In the data rows, the value 128 means zero.
Some points:
[ 66  73 151  87 149 211 131 121 132 111 126 150 164 118 214 104 144 127 138 145 108  61 113 137  70 160 177  87 175 105 135  44 145 111 150 167]
[162 127  82 103 129  29 175 150 141 109 146  83 168 149 140  83 118 115  79  96 116 192 142  94  63 158 141 124  82 158  61  99 173 162 145 226]
[191 118 137 109 146 122 146 135 188 169 145  85  89 143 175  88 111 115 184 187  51 175 180 104  66  75 140 146  83 147  71 162 109  72 114  87]
[162 173 115 125 105  85 171 139  86 181 144  74 119 134 168 154  86  79  72 121 188 176 141 116 104 150 107  91  92 178  15  90 131 174 173 148]
[140 120 138 115 158 154 145  77 109  89  78 157 159 161  78 104 133  80 214 112 153 164 132 145 113 139 123 126 174  96 255  69 142  93 160  88]
[102 134 134 172 102 113 162 113 130  93 117  67 182 119 198 102 126 126 157 134  93  30  82 112 143 134 190  68 113 117 160  73 169 168 145 231]
[108 157 133 126 155 109 122 134  87 169  80 186 111 124  62 108 133 124 235 126 107 166 108 176 213 128  98 103 122 133 173 151  96 127 122  33]
[100 109 180 203 126 198 164  91 146  76 111  63 107 127 119 152 101 161 167  95 129  93  65 150  85 130 122 176 164 147 161 122 119 161 126 102]
[ 65 115 150 159 119 174 202 118 132  44 111 110 162 160 128 161 122 152 186 101 149  58  68 152  81 148 118 117 204  94 153 106 135 129 120 102]
[ 99 112 122 128 122 145 208 168  87 127 149 172 147 160 144  66 150 183 104 105 171 193 150 135  94 125 130  71  92  76 102 117 100  90  94 153]
[ 72  94 166 114 110 187 158  87 132  67 113 167 153 157 128  99 140  81 171 138 199  79 146 163  56 162 170  76 188  87 126  73 151 126 149 138]
[ 91 154 164 129 139 187 110 131 100  52 122 103 159  84  78  92 124 167  89 139 143  86 184 141 218 105 124 186  82 107 180 161 134  97 104 166]
[175  92 126 150 124  92  82 113 202 143 128 136  86 129 104 128 116 134 110 199  68 131 200 127 132  80 140 161 156 168 100 178 110 121  91  55]
[140 122  87 101  91   0 138 146  96 198 145 119 166 143 156 176 126 138  99 113 140 185 141 122  29 124 138 128 102 159  79 127 137 135 123 185]
[ 99 120 125 133 134 160  84 129 133 129 136 200 136  77  71 104 137 206  66 132 103  93 172 119 146  97 123 134  99 110 169 173 134 177  99 199]
[151 130 132 121  93 100  96 162 171 149 111 203  75 116 139 170 135 142  57 158  62 151 147 127 180 102 130 155 169 145  64 160  71 120  81 155]
[ 88 173 144 176 136 174 117 117 134  86 117 103  86 102 112 135  78 159 165 120 174  73  86 145 143 182 131 200 158 115 113 139 134 103 109  59]
[ 96 100 151  85 146 148 192 134  99 121 163 135 189 149 168  70 125 156 162  85  95 146 170 119 131 139 134  28  80  96 189 107 113  97 109 169]
[110 148 114 150 124 226  94 133 107  73 129 152  77 121  60 136 138 144 120 130 131  70 129 157 132 107  83 255 120 130 146 162 166 157 119 116]
[196 127  73 112  97  65 161 142  96 167 137 102 179 145 199 143 142 141  81  88 158 146 148  94  50 125 153 141  57 146  39 147 127 172 128 123]
[ 86 123 141 114 176 162 127 119 127 162  97 212 139  84  39 111 135 153  98 119 119 134 124 150 221  99  92 155 156 119 243 122 103 149 126  95]
[159 103 158 127 165 126  75 107 120 110  93 180 132 138  38  79 142  88 254 104 166 169 106 135 175 139 161 161 180 119 200  64 136  87 114  85]
[156 145 172 137 127 112  92 167  84 148 134 203 110 115 110 116 169 119 128 149  26 157  79 127 140 107  86 104 190 151 172 137  94 191 116   7]
[114  91 161 124 145 142 142 107 113  94 128  72 149 129 194 117 168 116 194 105 128   0 136 129 136 143 183  72 131 105 112  66 139 126 180 216]
[176 146  73  92 107 106 173 141 133 167 147 101 154 135 154 146 115 116  53 142 180 127 118  98   0 152 123 115  97 180  17 100 151 123 184 175]
[138 161  60 123 110  89 165 128 165  92 117 112 147 139 151 151 135 101  57  73 135 114 105  90  62 144 143 141 104 169 106 147 191  83 174 229]
[190  98 151 129 136 161  62 146 169 119 161 158  97 143 108 147 117 135  60 160  18 154 124 140 169 104 136 202 115 121 118 167  63 124  95  58]
[185 127 134 125 117  78  87 142 204 151 141  99  88 102 152 124 122  96 132 181  91 168 147 126 107  80 157 195  97 133 111 180 121 126  74 113]
[ 84 136 166 126 146 108 112  69 113 172 101 205 104 123  40 112 149  89 208  81 207 133 195 129 209 136 119 109 186 147 147  82 149 142 121  64]
[143 162  48 120 100  46 114 131 154 152 111 106 151 148 118 155 146 113  35  92 200 120 126 100  79 130 129 116 134 197  87 163 141 130 158 191]
[105 145 112 145 128 121 145 143 134 155 154  81  68 115 149 148 140 114  68 134 162 146  76 135 172 132  94 221 112  90 154 187 134 178 126   0]
[114 129  78  76 135 127 172 151  90 150 174 102 198 160 172  76 154 123  87  95 108 206 171  95  67 115 147  91 122 116  93 123 128 146  95 183]
[164 153  78  96 107 129 138 137 102 188 149  31  77 132 147 151 128 108  74 145 146 199 162 127  72 158 105  96 110 164  23 114 144 160 188 130]
[103 102  98  62 138 114 181 122 147 143 156 124 158 131  81 117 137 164 126  93  89 107 168 113 195 119 164   1  86 121 174 164  86 157 155 212]
[158 151 115 100 115  61 145 143  87 157 138  27 138 156 185 133  92  86  80 106 181 174 133 113  89 170 111 140 103 166  54 135 178  79 168 140]
[159 145  81 154 119  45 112 131 156  70 132  70 102 160 142 128 111 107 163 110 120 197 101  81 136 178 109  78 109 147  99 120 188 135 168 197]
[159 160  62 125 113  30 108 145 168 142 106  78 137 128 136 150 133 104  45 120 182 105  99  73 101 137 133 162 128 156  97 164 144 162 163 237]
[156 147 135 131 111 160  66 103 103 122 129  99 162 112 184 176 112  51 186 117 131 227 125 119 151 169 102  90  96 105 172  84 176 105 131 111]
[ 56 153 158 188 133 150 158  92 133  85 139  75 105 127  89 124 116 182 175 122 119  93  75 128 130 139 112 183 199  80 197 124 116 158 108 126]
[109 130 177 158 122 171 104 135 101  69 144  55 145 161 114 170 138 142 228 117 168  87  58 161 174 136 123  63 104  75 129  96 136  92 139 125]
[167 109 156 129 108  68 155 158  93 131 161 123 208 102 122  87 116 161 159 117 111 188  99  85 125 133 127  48 129  75 111 134 154  95 168 148]
[225 107 148 118 105 116 104 127 137 149 142 183  95 122 112 139 103 106 116 193  68 110 152 129 193  77 138 174 145 161 116 180  82 134 101  33]
[135 135 114 109 134 114  76 138 207  70 128 151 116 138 143 119 144  85 133 157 147 162 235  71 160  78 139 191 110 159  85 154  88 101 114  98]
[ 71 153 138 129 170 149  43 129 111 134 107 205 144  82 112 112 128 186 160 151  79  84 122 155 170 133 111  72 106 148 198 118  96 156 115 120]
[188 117 113 137 116 118  73 135 155 202 163 175  79 145 120 152 105 133  49 200  71 141 102 157  85  86 144 171 184 130 105 135 118  96  88  69]
[ 57  70 145 136 121 150 150 106 103 110 130  75 139 125 204 141 131 112 123 154 208  46 118 135 131 159 169  81 175  90 182  63 148 130 173 179]
[101 123 143 179 116 165 137 128 111 169 115 101  73 111 139 191 121 149 152  67 211  81 158 117 163 137  84 105 208 121 171 147  82 145 133  67]
[ 81  89 124  93 153 187 129  95 132  60 133 116 158 150 167 138 148 108 191 154 202  31 112 152  61 164 159  94 121  78 155  83 149 146 129 181]
[158 156 156 159 134 121 147 132 124 184 155 170 105 105  85 129 131 154 108 132  31 171 109 143 242  93  90  74 136 149 113 167  66 100 113  21]
[ 65 130 159 207 152 145 119 118 163  74 120 102  96 117 137 143 119 164 200 103 100  62  70 144  64 148 143 180 143 113 166 143 112 139 118  94]
There is one direction along which these points spread out most. Take the direction at right angles to it along which they spread out most. Go by this last direction. How far along it is each point below, from 0 to 99? The average is 50, and the first point in the table lies past the average. One standard deviation of the points above along it is 16.
[103  77 130 161 160 185 152 105 100  64  82 166 146 145 145 116 139  96 198 153 156 107  99 165  94 149 144 116 193  92 199  57 149  72 133 139] 72
[ 87 154 161 145 121 212  93 121 106 122 125 133 103  80  68 153 156 172  83 129 117  75 117 153 191 110 129 230 133 104 127 174 111  89 107 138] 43
[ 89 164  96 139 173 177 168 135 162 153 122 150 116 119 110 126 129 119  91 121 128 120 157 124 105  91  95 245  31 100 178 150 130 141  97 123] 42
[169 137 133 153 102 117 141 158 174 140 129 150  70 124 148 152 109 119  74 139  94 100 153  90 162  78  91 112 172 183 114 159  86 221 113 114] 32
[158 104 101  92 119  55  86 134 141 202 143 110  71 121 159 157 158 148  99 146 177 190 173 119  97 114 111 134  58 164 135 165 136 115  91 137] 34
[191 133 128 107 102  89 160 118  83 148 152  96 128 143 125 159  73  89 107 109 126 219 135 139 112 166 109 136  57 138  45 131 156 115 184 145] 43
[132 149 146 103 156 152  85 160  96 164  82 192 148 121  83 136 126 152 133 167  75 177  89 146 210 103  96  93 150 142 121 164  75  81  96 107] 34
[151 160 135 115 130 135 114 153 110 196  99 224 133 112  88 114 131 159 139 144   6 168  60 155 233 105 108 114 108 122 103 136 110 120 119  96] 30
[ 95  84 144  92 126 194  84 102 133  80 106 176 153 133 140  85 140 101 134 126 230  46 159 170 140 174 162 116 118 108 129  94 190 112 115 149] 69
